Each row is where one point has got to under a steady rotation. How many ticks took it there?
The counts run from 0 to 377.
[ 94 137 137 124 163 125 170 103 139  89 117 167 125 131 103 110 132 142
 102 139 171 134 139 106 153 114 157 139 134 130 152 111 106 166 157  72
 164  84 122 125 111 115  93 133  92 186 141 125 122 120 141  87  92 161
 141 136 144 120 113 119  98 109 158 182 139  98 154 108 116 116 107 207
 177 176 145 104 167 103 109 109  99]
91
[128 117 115 121 111 144 130 113 158 138 115 101 146 150  89  88 110 150
 103 163 140 158  82 154 131 131  89 113 122  93 129 100 106 223 101 125
 141 149 111 115  74  99 113 153  80 130 158 137 157 144 154 162 159 105
 113 156 109  83 109 138 132 100 142 123 173 108 125 142 142 118  96 141
 115 169 126 106 161  72  90 173 127]
236
[ 90 109 121 101 160 136 129 104 194 146  99 142 142 177 107  98  89 130
  94 150 166 136 109 165 140 128 103 119 154  96 165 137 133 162 126 130
 152 116 111 116  90 134 108 175 139 159 129 155 195 134 122 118 147 128
 157 125 100 113 127 112 133 118 144 149 129  98 135 111 134 111 102 172
 131 134 118  87 155  60  68 143 157]
3
[ 86 120 112 110 160  99 158 132 113 116 121 166  84 135 112 130 154 157
 131 125 176 118 153 120 130 124 125 131 155  86 131  93  95 157 132  99
 136 108 142 136 138 142 120 146  82 171 159  93 128 144 167  79 119 184
 102 114 128 135 103 106  98 115 140 128 142 120 183 149 142 108 105 188
 201 144 148 120 152  78 137 109 151]
65
[ 45 116 123 118 132 132 120 112 127  85 108 176 107 124 101  78 137 146
 131 110 183 149 119 136 140  82 108 158 123 120 153 124  79 174 125  89
 128 136 120 145  91 135 106 159 115 156 167 128 138 112 159 144 134 137
 116 157  95  80  72 117 102 127 149 121 143  77 155 106 166 139  85 147
 156 181 123  98 144 120 133 127 118]
340
[ 80 143 141 143 126 121  89  97 139  88  93 128 140 163 110  93 144 162
 105 153 158 151 128 146 145 101 117 151 122 117 125  92  96 191 115 114
 128 112  71 107  87 129  66 155 107 158 149 130 160 148 133 170 114 106
 165 162 109 100 118 158 103 132 129 150 142 113 102 143 149 127  81 144
 112 166 128 105 149 111  91 113 139]
357
[105 119 130  96 150 133 162 106 183 132 133 128 108 135  95 120 120 144
 120 139 183 141 110 112 138 135 148 133 116 105 134 107  58 196 117 105
 189 113 154 131  88 124 151 153  82 141 144 143 153 132 161 107 136 130
 148 141 148 100  90 139  86  84 139 114 125  93 169 124 133 120 105 166
 166 176 134 111 165  74 110 145 101]
51
[ 82  95 130 121 166 117  96 116 148 113  98 127 140 167 116 122 152 140
  81 139 143 136 110 103 129 110 123 144 141 109 139 131  72 174 139 109
 143 112  96 103 105 130  53 137  88 140 114 134 180 155 154 136 144 137
 148 157 134 110 101 142  69 123 143 150 141 119 142 134 142  93  56 151
 149 175 186 110 150  76 130 104 102]
89
[115 117  99 123 149 125 130 105 187 135 123 135 122 156 121  86  99 133
 100 149 152 126  99 163 150 129 145 135 139 114 121 116 113 180 123 100
 180  84 121 100 102 156 105 147 121 148 125 155 166 158 145 115 147 127
 144 123 127 130 140 144 130  45 189 133 151 119 144 125 129 118 120 146
 171 128 142  71 135  53  87 155 160]
229
[120 123 114 128 162 112 164 114 116 101 139 178 149 127  84 111 118 139
 117 126 146 129 155 150 149 110 140 158 195  72 149 117 136 142 142  93
 114 121 125 130 133 108  84 118  90 165 142 121 118 170 137  77  96 157
  97 136 138 153 102 118  67 142 152 149 134 103 181 104 130 125 104 186
 192 131 135  97 168 109 149 111 133]
117
[107 136 109  95 151 115 154  99 155 116  92 131 118 146  87 135 154 142
 112 143 184 136 147 168 130 163 104 125 158  70 129 105  91 140 117 137
 132 109 153 117 134 140 154 174 118 161 147 135 153 150 164 130 134 156
 132  80 112 139 142 107  91 121 115 110 106 111 178 152 149  93 114 173
 160 112 153  88 150  69 105 133 202]
285
[102 117 103 111 159 113 130 105 122 153  91 109 134 144  68 134 153 138
 101 163 146 124 152 142 143 114 115 169 149  84 136 120  88 162 113 117
 106 123 102 123 107 132  81 173  73 135 138  99 152 163 159 161 138 151
 135 145 111 105  74 134  78 106 140 112 144  90 145 158 175 102  53 128
 115 159 184 108 167  69 127 131 152]
332
[143  87 119 129 108 124 132 128 153 129 124 121 129 137 111 108 110 141
 100 145 133 157  79 113 115 127  92  96 138  78 140  95 109 207 120 148
 149 160 129 131  89 125  94 130  78 158 150 140 172 159 158 137 128 125
  99 142 154 104 107 154 100 129 133 129 165 123 149 145 129 111  98 157
 152 172 133 132 175  83 101 149 113]
6
[133 134 109  87 152  91 112 103 133 101 108 141 158 148 145  94 121 147
 108  99 140 174  88 168 122 120  79 108 127  95 141 124 109 167 119 108
 142 113 114  85 106  94 129  94 118 159 154 164 172 126 156 106 152 119
 106 128 135 125 137  99 137 126 151 177 122  91 131 106 134 112 130 189
 172 161 166  85 136  63 124 141 134]
188
[ 96 115 110 128 149 123 113  98 148 141 155 120 135 137  99  65 140 162
 123 107 152 142 120 174 152 104 131 167 159 100 120 148  94 170 103  96
 151  92 105 116 122 117 109 127 110 123 125 138 149 197 141 138 148 127
 122 163 110 130 121 138  96  72 149 132 152  86 141 127 162 116  91 131
 164 136 179  89 130  50 138  99 132]
159
[162 120 116 101 161 100 141  88 135 149 131 111 142 130  70  94 160 151
 119 131 150 166 124 169 124 143 119 156 140  94  88 131  89 169 109 101
 145 109 133  84 123 121 102 123 105 131 133 123 142 179 156 137 127 115
 110 110 143 122 118 144  67  97 132 105 122  97 161 143 148 123  86 122
 170 132 182  62 146  64 136 128 135]
146
[ 60 150 122 115 144 142 139  92 171  87  93 148 117 124 105 113 132 144
 129 135 207 142 151 148 145 120 139 166 143 109 161 128  91 164  93 124
 146 105 134 123 100 134 149 191 124 131 144 140 149 147 142 152 156 157
 162 140  91  96 135 125  94 102 125 119 114  73 167 104 156 130  94 136
 157 153 140  92 141  85 113 102 164]
68
[138 104 118  80 164 115 154 122 175 166 125 130 124 156  91 110 108 143
  88 159 115 114 107 156 146 150 116 114 165  66 158 130 110 150 134 107
 150 107 140 108 125 135 113 143  91 163 133 142 164 141 143  82 128 140
 121 111 136 124 102 102 111 113 166 147 143  93 165 124 129  91 125 190
 150 138 140 100 171  51 113 153 146]
8
[101 133 130  74 141 108 156 119 143  91 103 123 108 130  88 131 136 131
 114 126 176 167 127 142  95 156  76 112 140  79 133 101  88 163  94 136
 137 142 154 121 125 126 165 154 118 149 170 133 162 126 175 136 129 110
 110  99 115  97 123  85 100 128 102 121 110  94 167 109 144 111 113 151
 171 161 141 109 149  65 105 139 161]
284
[145 117  88 112 163  95 148 107 114 114 128 149 143 156 143 107 122 155
 126 113 142 151 105 165 127 120 103  98 132  98 122 109 127 170 142  95
 147 123 128 108 118 100 104  99  86 164 163 159 161 154 157  78 125 144
  82 126 158 150 117 125 115 129 162 169 149 120 156 131 133 120 139 211
 197 153 164 102 138  78 143 151 132]
187
[ 60  96 108 111 138 132 120 117 146 120  98 154 150 144 134  79 112 151
 121  90 159 172 114 186 162  81  92 136 122 111 164 137 105 158 135 116
 122 145 111 139 108 122  82 147 110 137 141 155 165 120 142 116 168 136
 102 157  77  96 108  84 134 132 148 141 162  76 144  98 158 118 126 169
 148 163 137  98 138  61 127 175 134]
206
[ 79 109 131 133 106 140 107 109 140 109 128 138 130 170 127  95 148 158
  86 121 138 145  98 149 148 108 106 133 154  73 152 131  91 203 120 128
 121 140  95 128 113 122  98 144  81 161 154 147 151 123 153 128 139 104
 122 159 110 108  74 121 125 162 116 133 168 113 146 162 155  70 107 160
 119 173 114 139 169  82 131 158 131]
32
[132  75 116  84 154 125 147 139 167 158 113 110 137 161  89 113 112 128
 100 152 115 155 100 134 106 147  85 114 141  81 144 131 106 176 132 123
 151 152 126 126 103 133 103 127  90 146 140 138 192 138 169 118 128 125
 100 133 144 108  92 111  95 129 129 122 161  99 152 139 121  90  97 163
 138 160 139 114 174  61 111 141 105]
7
[103 122 178 126  95 135 132 116 149  78 115 118 129 151  97 115 138 144
  84 155 150 153 119 108 123 131  88 106 158  95 131  63  85 181  94 139
 162 118 131 134 108 122 117 145 112 148 143 128 187 152 139 163 112  89
 117 123 118 116 163 115 115 134  86 152 123 125 139 121 112  93  83 171
 157 183 114 144 167  76  74 111 142]
266
[127 153 119 108 159 123 164 108 168 102 104 136 138 114  79 125 124 126
 107 152 184 139 127 125 134 154 143 141 156  95 129 117  91 172 110 107
 152 111 152 102  98 119 158 167 114 142 144 152 150 138 163 142 110 162
 145 114 145 111 142 140  59 107 153 118 106  86 166 107 129 123 102 149
 178 142 153  77 164  99  95 132 148]
324
[106 162 125 175 113 162 141  96 153  68 122 166 143 130 100 120 116 148
 103 165 156 110 154 136 182 116 157 158 173  82 176 106 114 182 117 139
 121 109 134 120  97  82 137 160  81 169 151 142 133 145 127 145 104 151
 148 148 140 126 132 132  87 154 128 152 125 115 162 122 137 109 117 190
 173 141 107 129 176 116 124 142 146]
74
[116 141 119 134  87 129 127 108 151  66 135 150 103 131 113  93 113 132
  94 138 159 142 116 123 106 132  92 117 190  59 123  61 108 196  82 146
 161 131 141 137 106 133 134 153 118 149 165 117 145 159 157 146 124 121
  96 138 104 130 153 137 110 109 133 141 140 127 168 104 139 104  90 148
 201 145 129 151 134  73 116 103 171]
23
[ 74 117 146  87 123 118 122 110 136  98 118 152  90 155 145  84 136 153
  89 119 162 147  79 118 115 103 103  93 125 121 132  95  92 184 135 107
 167 107 118 121 109 142 110 127 115 181 167 142 161 108 153 102 140 117
 119 136 111 101 102 112 156 120 142 173 146 130 147 126 126 112 111 190
 174 180  99 141 139  81 105 121 110]
270
[156 141 119 108 174 109 169 107 149 128  82 144 161 135  78 139 124 140
 139 170 166 148 159 153 148 150 126 129 143  77 147 112 127 159 132 135
 119 125 123 106 102 108 106 166  87 154 146 126 161 149 136 123 110 168
 151 110 135 118 134 131  72 157 130 115  97  76 170 125 121 148  95 183
 148 118 137  79 179 104  89 133 158]
99
[108 160  94 144 142 109 126 109 127 114 105 139 102 169 130 126 178 163
 101 141 168 105 139 161 138 141 125 119 148  63 105  92 102 175 114 119
 126  99 132 113 124 149 133 184  89 162 152 126 133 152 149 127 138 156
 143  83 111 128 118 145 113 102 137 120 127 130 157 170 168 101 114 177
 172 100 138 108 165  82 115 156 211]
286
[110 149 119 130 143 103 110  90 107  60 123 183 151 150 112  83 125 140
 103 116 124 128 129 151 137 103 118 156 188  76 149 112 128 166 116 127
 117 108  93 108 120  99  93  98 103 180 149 140 129 156 147 102 111 132
 119 149 125 150 128 116  90 156 146 167 126 107 146  97 145 116  98 175
 185 140 151 106 155 103 149 114 145]
118
[113 134 137 160 151 120 148 108 143  89 132 177 116 126  71  68 143 144
 139 139 177 132 136 145 173 105 160 174 140 103 108 122 103 177 142  87
 134 111 142 113 112 120 133 141  96 148 159 134 113 163 151 128  93 129
 119 129 135 128 110 153  75 109 147  84 140 106 176 123 137 144 104 145
 171 138 123  58 172 133 134 176 120]
121
[102 148 102  92 149 109 125 119 119  85 106 153  92 172 129 118 149 158
 109 126 151 137 117 168 115 140  80  90 123  76 125  91 123 164 132 104
 131 120 118 110 109 150 106 149  84 186 167 133 142 115 165 102 133 139
 100  99 100 105  90 101 152 137 152 136 153 142 138 154 148 103 126 183
 150 158 107 100 157  88 112 147 180]
14
[157 134  76 125 141 119 131 102 157 125 100 145 146 167 126 109 105 143
 109 161 135 130 119 201 144 138 114 101 157  70 155 110 143 169 126 131
 143 112 125  98 108 133 112 148 102 168 144 149 161 147 127 101 137 144
 137  98 117 130 133 121 135 122 163 154 139 120 144 131 140 120 138 177
 146 102 132  87 164  82  96 171 197]
234
[167 170 129 125 116 113 142  74 143  87 125 124 166 129  87  92 122 150
 122 139 142 169 115 151 141 130 115 115 145  80 125  81 118 192  96 114
 145 105 124  93 103  83 117 110  89 163 176 129 126 151 138 130  97 118
 120 139 152 134 150 143 103 144 127 184 121 110 139 128 112 140 112 182
 178 166 128  99 161 103  98 120 128]
144
[ 89 110 118 121 132 155 168 119 178 128 120 150 134 125  96  78  89 149
 133 126 196 166 144 183 193  96 112 136 130 112 181 136 139 144 145 116
 123 116 130 138  97 111 117 173 118 119 134 144 155 147 116 109 142 141
 101 141  86 130 145  87 135 110 141 133 143  66 153  96 127 115 133 169
 152 145 119  91 152  71  98 174 152]
207
[115  99 107 127 178 119 148 132 156 149 118 144 124 143  99 137 116 134
 102 162 154 117 137 104 145 138 156 138 156  99 137 125 101 167 147 111
 162 114 129 131 106 138  86 150  69 150 121 142 159 173 149 101 115 175
 138 138 167 121  84 159  62 123 147 124 149  95 180 153 131 117  81 177
 161 136 166 123 167  74 123 127 122]
320
